Each path is a new rotation, seen through one point. The rows after it are directions, each followed by how far the rotation turns it, in degrees a step (0 if it stays put).
Each turn is a multiple of 5 degrees from 10 to 175, or 0.
Each row of a path follows its step; steps can be skipped.
Rotation 1:
step 0: [ -6.5   7.1  -9.2   6.3 -12.7   6.5  16.2 -13.7  13.4   6.9 -26.2 -26.6
  17.7   8.0 -15.7  -8.1 -14.6   4.5 -10.1 -18.4  10.4  -7.6  -3.2   3.5
 -17.7  -4.2 -23.6 -14.8 -22.9  -0.6  23.3   1.2  16.0 -22.4   0.7   1.4
  35.8]
step 1: [  5.0   3.9  23.1   7.2   0.2 -12.3  13.6 -17.3  12.6  21.6  -9.6 -23.5
  33.0  -1.4  -1.3  -4.8  -8.4   6.4  35.6 -20.5 -17.2  -6.7 -16.6  11.7
  -7.3  -3.8 -14.1 -25.2   1.4 -17.7  12.0 -13.5   7.8   8.2  11.0  -8.2
  16.4]
step 2: [-10.6 -15.2  22.5  -7.6  -7.6 -29.4  18.3  -9.9   2.3  15.7   3.2  15.9
  15.7  17.2  27.1   5.6 -12.4 -11.2  11.2  -5.7 -19.6   9.3 -14.8  22.8
 -13.9  13.3 -13.1 -18.3   3.0  20.2   6.6 -19.0  23.6  -3.5  15.8  -3.8
  -3.1]
step 3: [ -7.7 -25.3  20.2   4.9  -1.0  -1.8  17.1 -14.6   2.7   4.9 -22.4  20.0
 -23.9  18.6  14.9   3.6  -9.1  -3.1  13.1 -23.7   9.4  11.0  -6.5   2.9
  -2.7  12.3  -8.5  10.3  -9.0  18.8  -6.9   7.4  29.0  -5.4  33.2  23.9
  17.5]
step 4: [  1.7 -21.2  47.5  18.2   7.1  20.0  -2.7   6.4   7.5  -7.1 -12.4 -30.6
 -11.9  -8.0   6.5  -5.9   8.8 -11.5   6.2  -8.1  19.3 -10.0   2.3   7.1
  -5.8  10.3  -3.2 -10.7   4.7   3.1  -1.7  11.6  31.3   6.2  17.4  28.7
   1.9]
step 5: [ 17.2   6.6   9.1   3.3   0.6 -17.7 -15.2  24.0  -0.7 -17.1   8.4 -33.6
  -0.5  -5.0  17.1  14.1   5.3 -27.9  -1.7  -9.8  -9.1 -18.0   4.8   0.9
 -16.4  15.8 -16.5 -14.4 -19.7  -1.1   5.0  -8.9  30.1 -17.3   7.4  26.2
   5.1]
step 6: [ 28.2   8.8  -9.2  -6.6  17.5 -15.9  10.1  13.9  -8.3  -8.8  -5.9 -14.0
   1.6   8.7  -2.4   7.2  -8.9   0.3 -18.9 -26.5 -14.7   0.3 -16.8  22.6
  -6.0  10.2 -23.1  13.4 -28.0 -16.0   6.8 -15.4  18.5  22.8  11.8  22.8
  15.5]
step 7: [ -7.3   3.3   8.8  10.5  -5.6   1.3  13.6   0.2   7.7   3.8  -5.4 -23.6
  21.1  17.0  -8.9  -1.2  11.8   5.7 -10.0 -15.7 -13.4  14.4 -11.9  22.6
 -11.5   3.8 -11.8  20.8   7.0  17.2   7.6 -23.6   5.3  40.0 -14.1  33.1
  14.1]
step 8: [ -6.5  -5.0   2.9  -5.1  -3.0  -5.1  12.9  -2.4  -0.8   9.0 -14.5  -5.9
  36.5  -4.4  27.0 -10.5  41.5   5.0   6.2 -15.0  -1.4   3.3  -0.7 -15.5
 -28.2   6.5  11.2   9.8  -2.7  22.8  -3.0 -24.5  11.9   4.0   1.6  21.9
  17.4]
step 9: [  5.1  -2.3  11.6  -6.7  10.2  10.1  -4.7  -5.2   7.0  30.4 -27.3  -2.1
  14.6  -9.3  17.0  -1.5  27.3   7.9 -16.8   0.5  10.1  12.0  -8.5   0.8
 -29.9  26.0  -8.1  -5.0 -34.9   5.4  -3.3  -4.5   4.0  -1.4  34.6  -4.7
   0.0]
[ -7.9  -3.8 -10.1   0.3  -2.5   4.4   4.9   0.6   1.2   3.3  -6.3  -2.5
  -3.6   5.9  -3.9   0.8  -2.3   3.6  -2.7   3.2  -6.8   8.6  -0.6  -0.3
   2.2  -0.3  -3.1   3.6  -7.9  -7.6  -3.6  11.0  10.6   2.2   0.3   1.5
  -4.7] => 110
[ 10.5 -10.2  -0.5  -0.3  -3.0   0.4  -9.7   1.6  -4.4  -7.1  -6.5  -2.1
  -2.2   1.2   5.0   3.9  -8.0  -8.1   0.9   5.3  -0.5   0.1  -8.1  -2.1
   6.8   2.4  -1.6   2.4   9.2  -1.3  -3.5   1.6   3.7   0.8  -0.1   6.3
  -0.3] => 40
[-4.2  4.9 -3.9  3.9 -5.8 -1.2 -8.1 -4.1 12.1  2.4  1.5 -3.0 -4.5  4.3
 -6.4  7.5 -0.3 -6.4  5.8 -1.8 -4.9  4.2  2.0 -7.7  2.3  5.4 -4.1  2.9
 -2.2  5.3 -1.8 -5.5 -7.8 -5.1  3.3  5.5  1.5] => 155
[-10.1  -8.5  -7.9  -3.5   0.5 -11.1  -5.7  -0.6  -4.1  -2.1   6.0  -2.6
   8.5   1.4   2.3  -1.9  -1.4  -7.5  -2.4  -0.9   1.6   0.7   8.7   6.2
  -4.4  -3.7   2.2  -1.6   0.2   3.2  -4.2   6.9  -2.2  -5.1  -0.6   5.4
   4.3] => 130
[  1.8   0.4   4.7   1.6   5.9   2.2  -0.2  -4.5  -1.5   6.9  -1.3  -9.6
  -3.3  -1.5  -6.4   0.4   2.9  -2.2   6.3  -0.6  -3.4  -2.5  -6.0  10.9
  -5.3   0.0  -2.1   1.7   4.8   1.2  -5.9  12.1 -11.2   5.3  -1.4   0.9
  -4.6] => 125
Rotation 2:
step 0: [ 12.9  10.9  10.4  12.5   0.4  -1.5   3.0  -4.8   5.5 -19.5  -5.6  11.2
   6.3  26.5 -20.6  -5.2  37.8 -25.5 -16.2 -23.4 -20.1   7.4  10.9   5.9
   7.1   2.9 -10.7   1.3 -10.4  11.9  20.2  -1.7 -13.7   5.9  12.8 -11.1
   2.4]
step 1: [ -6.2  14.4  -8.7  -0.8   3.6  11.6 -12.9  -2.1  -6.2  18.8  14.0  12.9
  -7.8   6.3   0.9   8.4  -3.8  -4.7   5.8  -1.4  -3.5  12.0   4.8  33.3
  -0.8 -13.3 -24.1   4.2   6.4   9.1   1.2 -18.6 -43.9  20.5 -18.4   1.4
 -11.5]
step 2: [ 11.3  12.2  -6.1  24.6  -5.3 -10.9   4.2 -10.2   0.2   6.7  -0.9  -5.3
  -5.8  20.7  11.7  -4.7  14.3 -25.4  14.9  -4.9   3.9   6.1   5.8  -0.3
  -2.6  17.4  14.6 -14.8   4.2  25.9  45.4   1.8  -8.3  10.8 -11.0 -16.8
  -4.1]
step 3: [ -6.9  33.3  -3.2   2.4  14.1  14.0 -11.8 -16.9   5.0 -12.2  13.4  20.6
 -21.3 -10.6   4.8  -5.7 -10.2  -8.3   7.8  -9.2  25.9  -1.2   6.9 -16.4
  -8.8  -6.0 -16.0 -16.1  -6.3   8.1  -3.3   0.0 -33.8   2.2 -13.7  12.8
 -16.8]
step 4: [ 28.9   1.7 -13.9  12.1  16.3  -6.8  15.2 -22.8  -6.3   9.1  -4.6   0.5
 -16.2  -8.8  12.2   8.3  -3.9  -8.2  27.3  -4.1 -10.2  11.9  12.6 -16.7
  10.7   7.7  18.8  -7.6  11.1 -14.1  14.6  20.1 -15.2  -0.4 -21.2 -15.9
  15.1]
step 5: [ 27.4  22.3   5.7   3.0   5.2  19.9  -1.2  -1.3  -5.0 -24.9  11.9  -4.9
 -10.4  12.1  -3.9 -22.8   6.5   7.5 -11.8  -7.1   6.0   7.3  -2.2 -44.0
 -10.4  -6.5 -20.7  -4.9  -4.5 -12.1  -3.9  -5.7 -11.0   7.2 -22.0   5.8
   9.6]
step 6: [ 25.7  -2.8 -26.4   6.7  17.8   0.6   7.1  -1.5  -1.2 -15.7 -23.9  21.9
   7.1 -12.2  -8.0   9.5   9.6   1.5   9.1  -7.0 -29.3  20.2  11.5   9.9
   2.0   8.5 -25.0  -7.2   6.9 -18.4  -9.6   5.8 -13.0   6.4 -12.0 -16.7
   6.2]
step 7: [ 22.5  32.2  -9.8  -6.5  -3.5 -11.6   0.4  17.1 -17.5   3.8  16.3 -16.1
  -1.8  11.2 -12.5 -32.0  10.8   2.7  -2.9  -6.8  -6.2  19.6   9.4   3.5
  -1.6  -6.2 -13.2  14.4  -8.3  -3.8  12.9 -20.5  -1.6  26.5  -9.3  -3.3
  18.9]
step 8: [ -7.3  22.5 -30.1  26.2   3.4  -4.4  -7.9  15.1  12.6 -15.0 -17.7  11.6
  15.9   7.6  18.9   8.4  -4.3   7.0  13.1  -4.0  -9.7  16.7  -5.3  18.3
 -15.5  -0.5 -22.8 -19.3 -10.7   9.1   8.9 -10.5   1.0  10.4 -11.0 -15.8
 -12.9]
step 9: [-10.0  32.9 -14.9   4.7   6.8 -30.4   4.8  -3.0  -1.8   0.8  15.4  -0.2
 -11.6 -20.8   2.1 -21.7  10.4 -12.7  17.3 -30.0   0.1   9.4   8.8   5.0
  15.8  -9.5   8.5   5.1 -17.2  -3.0  24.0 -10.9  -2.8   4.8  11.0   6.1
  -0.6]
[ 0.2  4.3 -4.0 -0.4  1.5 -9.9 -1.7 18.1 -6.5 -0.6 -0.5 -5.6  3.5  1.1
 -1.9  6.5  3.2  3.0 -0.7 -4.2 -7.5 -3.5  4.5 -5.5 -0.4 -3.8  1.2 -1.3
 -2.3  2.4 -7.3 -3.3 -4.4 -4.2  4.0 -4.6 -3.0] => 40
[11.5 -8.0  5.4 -8.1  4.6  6.6  0.9  2.1  4.2 -2.7 -6.4 -7.4 -4.6  5.1
 -2.8  0.2  7.3 -3.3 -4.8 -3.9 -7.5  3.1 -4.5  3.8  0.0 -4.0 -5.6  0.9
 -0.1 -7.3 -8.5  1.6  0.2  2.1 -1.0  0.6  3.3] => 55
[  7.0   2.8  -5.4 -11.3  -2.1   3.9   3.6   6.7  -0.8   4.3  -2.6   4.3
   1.1  -1.6   5.4  -3.5   9.1  -2.5   1.2  11.7   5.6   4.3   2.3   7.7
  -2.1   3.2  -4.7  -0.6  -1.2   9.8   2.3  -5.3   0.5  -4.5   3.8  -1.4
  -2.2] => 60
[  3.5   9.6   1.1  -1.9  -5.8   3.7  -1.0  -1.8  -2.3  -4.6  -5.5   0.9
  -3.9   6.0  -3.6  -5.0  -6.7   2.3  -9.7  -0.8   2.4  -5.3  -3.4  -2.2
   1.8  -0.8   3.9   4.1 -11.9  10.9  -3.1   1.8  -3.7   2.1   3.5   0.6
   9.2] => 155
[ 0.2 -1.6  0.4  0.0 -0.2 -4.8  3.9  2.0 10.3 -0.7 -0.1  4.2  5.8  4.8
 -1.0  7.1  3.6 -2.1  0.0  2.8 -6.0  7.7  4.6 -0.1  3.1  7.9  6.8 -3.2
 -7.0  4.4  2.0 15.6  3.9  1.0 -3.2 -4.4  4.4] => 170
Rotation 3:
step 0: [  4.7  -0.7 -15.5  -9.4  -2.3   0.7  12.0   5.7  15.8  16.0  14.7  22.4
   8.0  -7.6  -7.1  -0.7   3.7  10.4   2.9  55.8  -6.9  17.4  -5.4 -21.3
   0.4   2.6 -15.6  -3.8 -10.2   5.2  -6.5 -36.0  14.4 -15.7   1.7 -20.4
   3.8]
step 1: [  6.8 -16.5  -7.9  -2.4   6.8  13.4 -24.4   5.6   3.7 -19.3  -1.2 -28.9
  -5.1   3.1   2.3  18.9  31.1  11.5 -29.8  -0.5  17.6  -9.0  -6.8 -34.8
   6.2  -4.1 -11.3 -14.2  13.5  -0.2   9.8  -6.4  11.3  28.9  17.6  12.6
   8.9]
step 2: [-15.9  17.8  34.7  -5.9  -1.9  11.5  20.7  -6.8 -10.8 -15.6  17.9  12.5
  18.1  12.9 -33.4  -5.5   9.7  17.3  10.4 -16.9  -0.3  12.8 -14.3 -22.8
   2.7 -19.1  13.9  -1.7   3.2  10.0  10.5   5.9 -27.2  -4.4   3.8 -15.9
  14.1]
step 3: [  4.4   4.1  -0.4 -17.1 -19.7 -10.1  -4.0  24.3   0.4  23.6  -2.5   4.6
  12.3 -11.8   3.8   3.8  18.1  35.8   8.3   9.7   3.4  12.1   9.4  13.9
 -33.9 -19.5   7.8   3.5 -16.9 -22.9  11.5 -10.6  14.8  -4.0   3.0  30.6
  11.0]
step 4: [ 20.6 -41.6   9.7  -6.5  28.2  16.8  -6.0  -3.9  -7.8  21.1   9.1  -1.7
  -1.0 -16.2 -14.4  -3.8 -17.3 -11.6 -17.2   1.0  -0.4   7.2   3.9 -19.9
  -4.3  23.1  -0.1 -14.5  -9.0  16.3  19.4   5.8   4.3 -12.7  23.1   9.4
  26.0]
step 5: [  1.8  11.8 -33.7  -9.1   1.8 -11.5  15.0 -27.3  24.5 -23.8  -5.9 -19.6
   9.5  14.9 -23.7  -8.6  10.1   3.8  -6.3 -16.2  -8.8 -17.9  -2.0 -22.4
 -28.5  -8.4  -3.8   4.4 -20.1  -7.1   6.4  17.6  -7.5 -18.6  -0.9   1.7
   8.9]
step 6: [ -0.8  17.9  24.8 -16.7  19.0  -8.1  -1.7   9.3  -7.9  16.3   0.8  -6.6
  13.7  31.6  11.5  -7.2   3.5  16.4  23.1   5.4  14.5 -23.5 -20.2   6.9
   1.6  17.1   8.5 -15.3   7.9 -21.2  14.7 -10.5   3.4 -27.5  18.1   9.0
 -17.2]
step 7: [ -1.2  -2.2 -18.2 -21.8   2.1  19.6 -18.8  -2.8   2.9  10.5   4.6   1.0
  -7.9   2.3  -7.6  -3.8  -6.1 -13.3 -12.8  26.0 -16.5  31.3 -26.3  20.9
 -23.3 -17.5 -18.0 -30.1 -18.1   9.6  12.1 -13.3   1.9  -1.1  11.5 -19.6
  -5.2]
step 8: [-16.5 -15.9  -5.2 -18.8  11.1 -20.2 -10.7 -16.3   6.0 -22.6   6.2  11.2
   6.8  -0.6   2.6   9.2   7.1  -9.8  -4.8  -1.7  -5.1 -17.0 -10.6 -18.2
  19.6 -23.9 -33.2   5.7  25.3   0.8  12.3   6.1  12.9   1.2  18.5  33.9
  22.2]
step 9: [ -6.2   3.7  16.5   2.8  16.5  14.1 -19.5  -9.2  11.5 -30.0  25.6  19.9
  34.2   4.1 -17.9 -20.7   5.8  21.4   7.4  14.0  35.0   6.7 -11.1  -6.0
  -5.3   4.9   7.6  16.1 -14.5  -6.2  -4.4   3.2  -2.1  -8.1 -10.2 -11.8
 -12.4]
[  0.4   8.8   0.4   1.0  -5.4  -0.1  -2.9  -0.7  11.0  -3.4  -4.1   1.0
  -7.5  -1.8  -7.2  -1.6   1.2   4.6  -4.6   8.6   0.5   4.2   1.0   4.1
 -10.1   3.5 -10.1   1.2  -7.5  -1.7  -2.7   5.5  -7.1   3.7  -2.9  -2.8
   1.3] => 160
[ 3.7 -9.2 -1.0  0.4  4.4  0.7 -1.4  0.7  3.7  3.4 -0.4  3.4 -3.5  7.5
  0.7  6.8 -6.6 -7.7  2.8  3.1 -2.4  8.5 -0.7 -7.9 -7.0 -0.9 -6.5  5.9
  1.5  0.5 -6.6 -7.3  0.9  1.0 -6.0 10.4  4.8] => 95
[ -2.4   0.1  -1.9  -5.5  -7.5  -7.2   9.4   8.7  -4.2  -4.9  -4.0   5.9
   4.5  -4.0 -11.5   2.4   1.1  -9.9  -1.2  -1.0   0.0  -7.0   4.7  -1.3
  -3.3  -3.5  -6.2  -3.8   0.3  -3.2  -4.6  -6.4   2.1  -4.0   0.5  -1.2
  -2.3] => 140
[  4.0  -1.7   1.1   7.3   1.0  -0.2  -3.9   6.2  -4.7   5.1   3.0 -15.5
   8.4  -5.6  -3.7  -1.0  -2.2  -7.0 -10.7  -0.5  -0.7   4.8  -6.8   1.6
  -3.8  -0.3  -6.9  -1.4   6.6   1.2   1.8   1.3  -2.7   2.5  -1.5  -3.0
  -2.4] => 120
[ -5.9  -5.6 -14.8  -1.2  -4.8   1.8  -1.4  -1.3   2.6  -4.6 -10.6  -9.1
   4.3   1.5   3.6  -0.2   3.0   4.6  -3.6   2.7   0.9   1.3   3.9   5.0
  -5.0  -9.2   7.5  -1.0   1.8  -2.7   0.9  -3.5  -0.5   1.5  -5.2   6.3
  -1.3] => 160
[  2.2  11.2   0.5  -0.7   2.5   6.7  -4.2  -1.4   6.6   3.0  -5.5   1.4
   7.1  -5.6   3.3  -0.5   3.1  -0.2   2.2  -9.2   2.0   1.0   3.7  -2.2
   5.3  -5.4  -6.9   1.2   4.2   2.0  -2.5  -3.4  -7.6 -13.3  -5.7   2.9
   2.1] => 115
